One vector is turned by the same rotation once a step. Each row is the vector after some number of steps, and that number follows the row.
The counts run from 0 to 119.
[ 34  -2  11 -11 -16  23   3   5  -6  -8 -14   2  23  -9  11   4   0  -3
  25  13   5  23  -2 -25  -8   7  25  12   7  14 -13 -26   2 -13   8   1
   9 -25  -9  17  -8 -12  15   8   1   5  17  -8 -25  45 -14  13 -30   3
   8 -22  24 -12  17   1  -8   0  -9 -13  31   0  18 -19 -22] : 104
[ 46   5  12 -16 -13  35 -28  -2  -6  -5  19  28  15 -12  10   4   0  -5
   8   9   7   7   8 -25  -9  24  26  -1  -8  23   3 -39 -12 -12   8  -6
  18 -12  -6   2 -19  -5  11  -4  -6   5 -12  11 -20  24 -28   8 -20  14
  14 -13  -3  -7   0   4   4  -3 -10 -33  17   6   4 -18  -1] : 19
[  2   3  21 -30   0  17 -25 -11   3   4 -14   3  29 -19   8   5   0 -29
   9  -8   3  25  -8 -15  -3  -6  20 -18  -3  14   5 -23 -13  -4   4  18
  -4 -42  -8   1 -12  -2   7   9 -19  17  -6  10 -29  30 -20   7 -25   2
   9 -17  16 -12  11 -18  -7 -10 -17  11  30   5  14 -14 -19] : 76
[ 18  15  20 -33   5  35 -14 -10  -5 -12   2   6  35 -20   9 -18  -3 -28
   5 -10  -8   0 -17 -15   2   5  12 -18  -8  16   5 -30   0  -8   8   7
  -1 -37  -7  -9 -21  -2   4   1 -13  12  -8  15 -18  39 -20  14 -10   1
  13  -5  12  -8   8  -7  -7  -5 -13  -2  24  11   9 -19  -5] : 117
[ 25   6  10 -28  -2  31   2   0  -7 -11   2  -5  34  -9  14   0  -1 -14
  17   1  -1  15 -12 -21   5 -15  30 -19   1  25  -4 -28  15  -5  -5 -12
  -3 -30 -14   5 -17 -26  10  19   5   2  13   6 -21  38  -8  19 -21  10
  -1 -17  19 -23   1   9   0  -5   2 -14  32   9  11 -16 -11] : 112
[ 13  -4   8 -10  12  14   0 -10  -8  -1 -18  -1  12 -30  22   0   2 -16
  -1 -10 -11  24 -20  -9   3  11  20 -19   5  27 -17 -31  -6 -16  17  -6
  -1 -25  -9  -3  13 -27  22  12   6  14   3  16 -15  46 -20  -1 -32   9
  -4 -14  19  -3  18  -6 -10  13  10   4  19   4  12   1 -29] : 4
[ 31  -2  15  -1  -9   9 -30 -12 -20  11   0  28  18 -32   3   8 -13 -20
  -7  -5   1  32  -5 -27  -6   9  26 -31  -5  18   1 -38 -18  -8  10   6
   5 -16 -14   8 -14 -15   7   4 -10  31  -5  12 -30  18 -16   5 -20   5
  -5 -15  17 -21   9 -17  -9  -3   7  -3   0   5   2 -13 -10] : 47
[ 26 -11  15 -20  -4  16 -24  -4  22   9  -8   7  17   5  16  11  -8 -11
  18   6  -4  26   2 -16  -5   2  22   9  -6  11 -10 -31 -10  -8  -7   0
  10 -23   4  10  -5  -5   4  -5 -11   2  -7  11 -38  31 -16   2 -27   8
  11 -25  -1 -24   0 -18  -5  -5 -20  -1  40   0  22 -27 -19] : 26
[ 20  -7  12  -7   5   7 -11 -15 -15  13 -17  11   9 -29  15  11  -6 -15
  -2  -5  -5  38 -11 -20  -1   2  37 -32  -3  25 -10 -32  -7  -8  10  -1
  -1 -13  -6   4   2 -23  15  12   3  15  -2  17 -23  30 -14   0 -30  20
 -20 -24  16 -15   8  -4 -15   6  13   0  11  -3  -2   1 -22] : 5
[ 26  12  14 -27   3  30  -6  -5   2 -16   2   6  23  -4   8  16   8 -12
  18  -2   5  26  -6  -7  -4 -18  36 -17  14  24  -1 -32  -6  11 -11   6
  -1 -33 -22   9  -7 -11  18   8   1   4  -8   7 -22  24 -10   5 -30  23
   5 -22  24 -16   1  -1 -12  -3   0 -28  23  10  10  -6 -13] : 74
[ 36 -11  10  12  -1  24 -28 -11   2  11   3  27  19 -21   9   1 -15 -20
   3   2 -13  27 -19 -23 -14  10   8  -8  -5  18 -14 -33 -14  -7  -3  -3
  10  -5  -2   1   3 -20  16  -2   0  15 -11  12 -33  29 -16  -6 -31  13
   5 -23  -2 -28   0  -4 -12  10   5   1  18  -5 -18 -24 -12] : 93
[ 25   0  15 -21 -14  18 -18   2   2 -13  -8  -2  29  -5   8   3  -3 -16
  10   3  -7  13 -11 -23 -10  11  16   7  -2   1  -9 -29  -1  -1   2  22
  10 -34   0   4  -6   1   8  -1 -16  -1  -8  -7 -26  40 -21   4 -23   0
  11 -19   8  -7  10  -2 -14   7 -25 -10  46  -1  12 -15 -12] : 67
[ 36  -1   7  -1  10  39  -1 -12  -5  -4   1  30  12 -13  12  -4 -13 -10
   4   4 -23   6 -22  -8 -11  21  12   6  12  37 -19 -40  -1 -18   3 -10
  10 -20   0   0   5 -19  13  -8   7   8  -7  27 -16  31 -15  -1 -17  14
  14  -4   9  -3  -1 -13 -11  15  11 -18   8   8   6 -16 -22] : 91
[ 34  10  10 -27   4  26  12   2  -1 -16   4   7   8  -5  21  15   7 -10
   6   2  -7  20  -9   5  -4   0  39   3   2  36 -19 -28   9   3  -9  -1
  -1 -26  -8   6   0  -4  14  -4  -1   6 -11   9 -15  43 -19  14 -22   7
   8 -13   9  -3 -12  -2  -8   2   7 -21  31  13  23  -7 -28] : 32
[ 28   6   9 -40 -10  18 -13   1  -2 -17   3   7   8 -15  11  17  17   1
  10   3  -1  20   1  -8 -18  18  46  -9 -19  28  -3 -28  -5   3   3  15
   0 -17  -3   3 -12   1  14   5 -13   3 -19   2 -18  35 -26   7 -20  15
   0 -19  -2  -8  -7  11  -4  -6  -5 -21  35   5  12  -3 -20] : 69
[ 16  14  15 -15  -7  25 -11  -3 -13 -20 -17  -2  23 -24  13   9  15 -25
   4  -2   8  28 -14  -6  -8  -9  22  -8   6  14  -8 -31  -3   6   9  17
   1 -39 -21  -3   6  -5  17   8  -3  10 -15  18 -17  36 -24   6 -28   5
  10 -16  20 -18   5  -4  -9   9   4 -17  15  15   8  -7 -23] : 37
[ 41   2   7  18  10  27 -14 -10   3  -1   6  25  16 -16  22  -5 -16 -12
  -2  -9 -16  16 -21 -14 -12  16   9   0   8  24 -20 -33 -12 -13  -1  -6
  10 -13  -5   1  19 -20  22  -4   4  11  -9  22 -23  33 -22  -4 -29  15
   3 -12   5  -9   8  -2 -13  21  10 -12   6   3  -7 -23 -15] : 92
[ 33 -14  12   2  -7  29 -24  -7  -6   5  -3  28  13 -16  -2   8 -15  -8
  16  13 -13  28  -6 -27 -27  21  11   5  -8  25 -17 -29  -5 -12   0   7
  17  -5   2  12  -6 -17  12   3   2  12   0   9 -30  26  -6  -3 -13   6
  12 -16   5 -31  -3  -9  -4   2   4  -6  12   1  -6 -28 -24] : 94
[ 27   6  15 -17  -1  28 -26 -12 -30   8   5  36  21 -26  -4   2 -15 -17
   9   7 -10  22 -10 -25 -12  17  20 -25  -1  36   2 -26 -10 -12   9  -8
  11 -15  -5  12 -27 -12   4   2 -11  31   1   4 -21  15  -9   5 -17   2
   8  -2  20 -14   0 -21   1 -10   5  -8   3   6  11 -16 -18] : 48
[ 45  -6  11 -11  -8  25 -12   1   6  -4  17  16  25 -17  20 -11  -8 -10
   6   3  -9  -4  -5 -18  -8  21   9  -5 -16  11   1 -26  -5 -14   2  -1
   4 -15   2  -5 -12  -6   8  -8 -16  13   5  -3 -28  49 -21  13 -14   0
   0 -16  -3 -12  12  -1  -2   1 -12   4  37   9  17 -25  -8] : 21
[ 45  -5  15   4 -15  18 -31  -2 -19  14   5  27  12 -13   0   6 -21  -9
   5  19  -2  24   4 -37  -1  11  25  -5 -13  21  -6 -40  -8 -11   1 -15
  17  -8   3  12 -11 -15   6  -2   1  14  -6   5 -34  20 -21   5 -26   8
   3 -20   4 -19  -6  -9  -3  -5   6 -18  12   0  -4 -26  -7] : 56
[ 20   4  20 -23  -3  26   3  -6  -1  -1 -12 -11  33 -11  14  -7  -6 -16
  13  -3   4  15 -20 -21  14 -16  26 -14   2   4 -11 -39   2  -9   7   3
   1 -48 -10   5 -19 -20   4  12  -5   3  11  13 -25  41 -14  17 -17   5
  -2 -19  20 -17  11 -12 -10  -3  -6  -2  33   7  10 -13 -14] : 113
[  2   7   8 -38  18  22  -8  -9 -24  -5  -7  20  15 -36  -2   7  -3 -22
   8   0 -15  34 -18 -15 -14  16  30 -29  -6  46  -4 -22  11 -11  -5  -3
   1 -10   4  -4 -10 -16  16  -4  -1  16  -7   2 -13  30 -11   2 -26   8
  14 -11  22  -3  -9   5  -2  -7   8 -13  17   2  13  -7 -23] : 2
[ 34   2  15  -6 -23   8  -3   8  -8  -4 -14   0  16  -9  18  10   2  -4
   7   6   8  23  -4 -24   2  13  27   4   1   4 -12 -38 -19  -4  15   6
   9 -34 -10  14  -6  -5  10   5 -10   5  -4  -9 -31  33 -25   6 -33   1
  -5 -24  19  -8  17  -5 -14   1  -7  -7  33  -7  16  -8 -21] : 105
[ 28   5   7 -20   5  35 -13  -7 -23  -3  15  21  29 -32  10  -9 -10 -10
   8   5 -12   7 -17 -33 -13  18  18 -23  -4  36   6 -29   3 -18  13 -15
  11 -14  -5  -7 -17 -23   9   2  10  16   3   5 -10  24  -9  10 -19   5
   5   0  11   4   2  12  -4   1   0 -19  13   5  -6 -13  -5] : 11
[ 41  -8   9  -2  -2  32   8   3   2 -18   9   2  26 -15  25  -5  -5  -4
  15   9 -14   3 -16 -22  -6  14  16   6  -8  18 -20 -23  14 -15  -4  -5
   7 -13   5   3   1 -21  13   1   4   0  12  -3 -26  47 -10  12 -22   1
   8 -19   2 -15   1  13  -7  10  -4 -13  38   6   8 -25 -16] : 62
[ 32  -7   5 -16   3  27   2   3 -11 -12   3  28  17 -17   6   6  -8   2
  20  15 -21  18 -14 -21 -24  36  17   7   3  38 -13 -23   1 -11  -1  -1
  16  -8   7   7 -10 -12  20  -8  -5  11   7  -2 -16  36 -12   4 -19   1
  18 -13  12   5   0   3  -7   0  -1 -16  30   2  20 -14 -19] : 99
[ 25   5  20  -8   8  42  -9 -19 -15  -3 -15  16  22 -27  11  -3  -2 -13
  13  -5   4  17 -15 -10 -10   2  10  -9  14  27  -1 -28  -6 -10  12  -3
   3 -30 -23  -1  -3 -20  20  18   6   8   5  32 -19  35  -8   4 -13  15
   5 -16  27  -9  21 -17  -1  10  12  -7  -1   8   7 -14 -28] : 45
[ 52 -11  16 -16  -4  20  -7  -1  12   8  16  21   4  -5  25   0  -8   9
   4   6 -14   9   1 -14  -7  25  26  -2 -15  21  -8 -28 -12 -11   1  -6
   8 -12   8   2 -11 -11   2  -6 -15  11  -1   7 -32  45 -15   8  -9   6
  -6 -16 -11 -14   2  -8   1  -2  -8   3  40   8  22 -23 -18] : 22
[ 10  -7  11 -19  18  37 -10 -21  -8   6  -9  25  18 -21  -2   6  -5 -15
  25   0  -7  28 -20 -15 -18   4  19 -26   8  38  -2 -25  -4 -15   0   0
   2 -18 -14   6 -10 -24  15  17   5  17   6  28 -15  22   0   2 -11  14
   5 -11  19 -17  -2  -7  -5   1   8  -4   6   6   2 -18 -27] : 44
[ 22  20  16 -35  -2  26 -11 -11 -14 -15   0  13  12 -23  16   5  16 -17
   0  -5   8  13   6  -2  -6   5  37 -23  -2  35  14 -28  -4   0  11   2
  -2 -25 -22  -3 -12   0   9   8  -5  19 -13  24 -13  37 -25  13 -14   6
   4  -8  15  -5  -3 -10   8  -9   4 -25   7  20  18  -5 -24] : 78
[  6   9  24 -39  -1  22 -26 -12  -2   2 -13  12  12 -15   4  10   8 -13
   7  -1   5  23   2  -4  -9  15  34 -25  -9  22   7 -28 -10  -3  11  11
  -5 -33 -11   2 -15   0   3  16 -14  19 -14  23 -20  33 -22   6 -10  13
   8 -14  13 -13  -2 -13   4  -5  -6  -5  13   5  18  -7 -29] : 77
[ 50   0   7  -1  -2  38  -8  -8 -11   0  19  21  20  -8  12  -2 -16  -1
  13   4  -6   8  -8 -30  -9   0  29 -12   5  25  -4 -38  -1  -6  -1 -15
  15 -13 -14   8 -18 -26   8   3  12  11   8   6 -22  19  -6  10 -16  23
  -3 -17  10 -14   1   0  -5  -1  10 -25  13   7  -8 -21  -3] : 15
[ 17   7  20  -6  -9  24  -7 -13 -29   6 -19  10  33 -28  11 -10 -14 -17
   1   1  -5  15 -22 -26   4  10  18 -12   8  15  -7 -37  -6 -18  26   4
   9 -43  -3   8 -11 -16   8   6  -1  13   4  12 -21  29 -18   6 -24   2
  -1 -10  27   0  17 -17 -20   3  -6  -1  10   2   2 -10 -14] : 8
[ 21  -5  13 -28  -9  12  -8   5  -3  -6   1   0  19 -13  18   3   0 -23
  -1   3 -12  26  -4  -6 -10   3  22  -7 -19  20  -5 -22   2  -2   0  15
  -4 -19   7   0  -6   2   7  -5 -20  14 -11  -7 -28  49 -25  15 -21 -10
   3 -22   2 -26 -10 -10  -4  -8  -9   7  43  10  25 -17 -24] : 30
[ 36  -9  10   0   7  40  -8 -12  -7   3   5  26  20 -18   9  -6 -12 -10
  23  11 -11   8 -11 -30  -9  11  10  -6  -1  31 -13 -22   1 -22   2 -23
  12  -5  -3   0  -9 -33  12   4  13  13  14  19 -21  34  -8   8 -17   7
  13 -13  14 -15  12  -1   3   3   7 -14  14   5   5 -28 -22] : 53
[ 16   9   4 -36   0  23   2   3 -11 -16  -2   7  30 -20  14  -1   6  -7
  20   3   0   7 -15 -23 -14  10  25  -6  -3  24  -1 -19   6 -15   7  -2
   4 -30  -3  -1 -12  -9   9   1  -6   9   6  -4 -16  34 -21  18 -30  -3
  12 -10  21  -3   7  11  -2  -6 -15 -16  41  -2  22 -11 -17] : 108
[ 18   2  12 -32   2  15   3  -5   3  -3 -11  -4  20 -19  27  -5   7  -5
   4 -10  -3   8 -15 -15   1  13  30 -10  -4  16 -11 -21  -4 -14  10  -1
  -3 -36   0  -5  -9 -13   8   2  -5   9   0   7 -19  45 -29  15 -31   7
  -5 -15   7   2  21   6  -8   1  -9  -1  46  -1  19   0 -23] : 109
[ 19   7  18 -19  12  33   0 -16  -5   6   5  26  10  -6  18   5  -5 -15
   4  -1  -4  20 -12   2   5  -5  32 -16  12  39  -6 -33  -1 -10  -2 -13
   1 -25 -12   2  -2 -19   5   9   7  20  -9  34 -12  30 -14   8 -12  23
   9  -7  14  -4  -3 -20  -2   4   9 -13   4   9  17  -8 -29] : 82
